One turn moves every row onto another: examples first, then more rows asked:
Galo: [ 1.33  1.51 -2.09 -0.93  0.32  0.85 -3.38 -2.60 -0.99  1.82  2.53  1.58]
tetum: [ 0.39  2.06 -1.63  3.54 -0.16 -0.50 -2.59  1.16 -1.20 -0.86  0.27  2.72]
zudo: [-1.72 -0.03  0.62 -1.52 -1.74  2.15  0.30 -1.32  0.35 -2.01  2.08  2.04]
fuz: [-0.77 -0.81  2.35 -0.25 -2.07 -0.09 -1.08 -0.53  1.13 -1.59  1.45 -0.71]
Nitu: [ 1.73  2.62 -1.05  2.66 -0.42 -0.83 -3.03  1.72 -1.88 -0.50  2.11  1.50]
meseg: [-1.87 -0.20  0.45 -0.62 -2.11  1.72  0.40  0.32  1.22 -0.95  2.09  2.70]
Ves: [-0.65 -1.17  2.21 -0.91 -1.78  0.00 -0.96 -0.71  1.09 -0.46  1.67 -0.59]
sib: [-0.74 -1.09  2.23 -0.36 -1.89 -0.08 -0.99 -0.12  1.28 -0.32  1.60 -0.26]
varu: [-0.63 -0.19  1.69 -1.38 -1.66  0.63 -0.87  0.63  2.35 -1.26  1.41  1.86]
zono: [ 1.13  0.94 -1.97 -0.37  1.37  0.70 -2.21 -1.80 -2.17  2.08  1.35  2.35]
nad: [ 0.45  1.72 -1.56  0.33  1.05  0.77 -2.22 -3.26 -2.70 -0.67  1.98 -0.52]
sipek: [ 1.98  1.87 -1.31  1.08  0.09 -0.45 -2.74  1.28 -1.85  1.77  2.81  1.67]
geze: [-1.88  0.22  0.73 -0.53 -2.05  1.86  0.08 -0.73  0.56 -2.91  1.70  1.99]
gil: [ 0.66  0.94 -1.91 -0.02  1.22  0.61 -1.99 -1.69 -1.66  2.54  2.62  0.43]
tul: [ 2.03  2.49 -0.87  0.11  0.50  0.25 -2.87 -1.75 -3.50 -1.30  2.28  0.44]
Genu: [ 0.49  2.50 -1.87  3.33 -1.37 -0.50 -3.67  1.00  0.25 -0.54  1.56  2.13]
pim: [-0.02  2.39 -1.31  2.79  0.07  0.06 -2.47 -1.72 -2.09 -2.78  1.26 -0.37]
Gela: [-0.10  2.15 -1.57  4.18 -0.37 -0.69 -2.37  1.10 -0.90 -0.82  1.45  0.61]
sali: [ 1.40  1.03 -0.33 -0.45  1.07  0.94 -2.79 -2.89 -2.94 -1.62  1.47 -0.23]
tev: [ 2.29  1.86 -1.16 -0.50  0.78  0.25 -2.75 -0.92 -2.75  1.24  2.81  1.01]
Fivan: [-1.89  0.32 -1.08  0.66 -1.67  3.48 -3.28 -1.97  0.13 -2.80  1.22  1.36]
tufe: [ 0.97  1.65 -1.48  0.01  1.25  0.90 -2.45 -3.25 -3.04 -1.14  0.69  1.50]
kulo: [ 1.03  2.32 -1.66 -0.12  0.02  0.95 -3.61 -3.73 -1.85 -1.66  1.71  0.75]
Ded: [ 0.99  1.45 -2.13  1.25 -0.49 -0.04 -3.33  0.31  0.22  2.57  2.47  2.45]
zitaz: [-0.72 -0.99  2.29 -0.77 -1.69  0.11 -0.99 -1.05  0.83 -1.31  1.55 -0.73]
zuba: [-0.53 -0.18  1.74 -2.23 -1.34  0.98 -0.92 -0.87  1.82 -1.96  1.40  1.32]
kigub: [-0.70  0.00  1.87 -0.98 -1.81  0.65 -0.94  0.38  2.21 -2.41  1.26  1.65]
Veku: [ 0.28  1.21 -1.93  2.40  0.19 -0.23 -2.10  1.00 -0.64  2.51  2.26  1.25]
Kozif: [-2.03  0.30 -1.14  1.94 -2.20  2.86 -3.26 -0.03  1.06 -2.27  1.20  2.06]
rufes: [-1.58 -0.26 -1.24 -0.79 -1.02  3.79 -3.16 -2.46  0.16 -0.88  1.82  1.51]
tar: [-1.65 -0.48  0.42 -1.41 -1.66  2.00  0.34 -0.68  0.83 -0.75  2.34  2.45]
mus: [ 0.73  1.18 -1.92  1.73  0.48  0.00 -2.30  0.98 -1.04  2.25  1.09  3.17]
dulu: [ 1.64  2.99 -0.83  2.01 -0.16 -0.44 -3.18 -0.01 -2.77 -2.42  1.70  0.62]
Gupu: [-2.05  0.16  0.68  0.00 -2.29  1.48  0.33  0.39  1.02 -2.23  1.76  2.42]
Depa: [ 0.56  2.32 -1.27  2.31  0.25  0.12 -2.71 -1.31 -2.51 -2.99 -0.02  1.63]
Sefim: [ 0.74  1.33 -0.46  3.63 -0.50 -0.59 -2.86  2.24 -0.84 -1.02  1.09  1.33]
Dotag: [ 0.58  3.04 -1.52  2.47 -0.99  0.09 -3.83 -1.50 -1.10 -3.16  1.13  1.02]
zegom: [ 1.22  0.31 -0.76  1.59  0.32 -0.15 -2.54  1.83 -0.68  2.61  2.00  1.73]
nuv: [-0.87 -0.97  2.38  0.14 -2.09 -0.17 -1.02 -0.01  1.44 -1.11  1.54 -0.44]
buku: [-0.65  0.00  1.76 -1.54 -1.57  0.93 -1.03 -0.48  1.80 -2.77  1.18  1.21]
ros: [ 1.61  0.06 -0.66 -0.97  1.32  0.80 -2.48 -1.27 -1.95  2.31  2.23  0.82]
dil: [-1.60 -0.73 -1.54 -0.38 -1.29  3.39 -2.94 -0.95  0.98  0.90  2.12  2.23]
loz: [-0.53 -0.38  1.55 -2.08 -1.43  0.99 -0.90 -0.22  2.14 -1.06  1.52  1.73]
mani: [-1.92 -0.27 -1.49  1.31 -1.98  2.92 -3.00  0.54  1.44  0.07  1.68  2.54]
rezit: [ 0.88  1.68 -0.04  2.34 -0.05  0.02 -3.03 -0.63 -2.30 -3.56  0.72  0.12]

Gela turns into gil
zuba turns into kigub
sali turns into Sefim
Now find these:
Nitu turns into tev
Depa turns into mus
Galo turns into Dotag
Gupu turns into tar
Ves turns into fuz
Fivan turns into mani

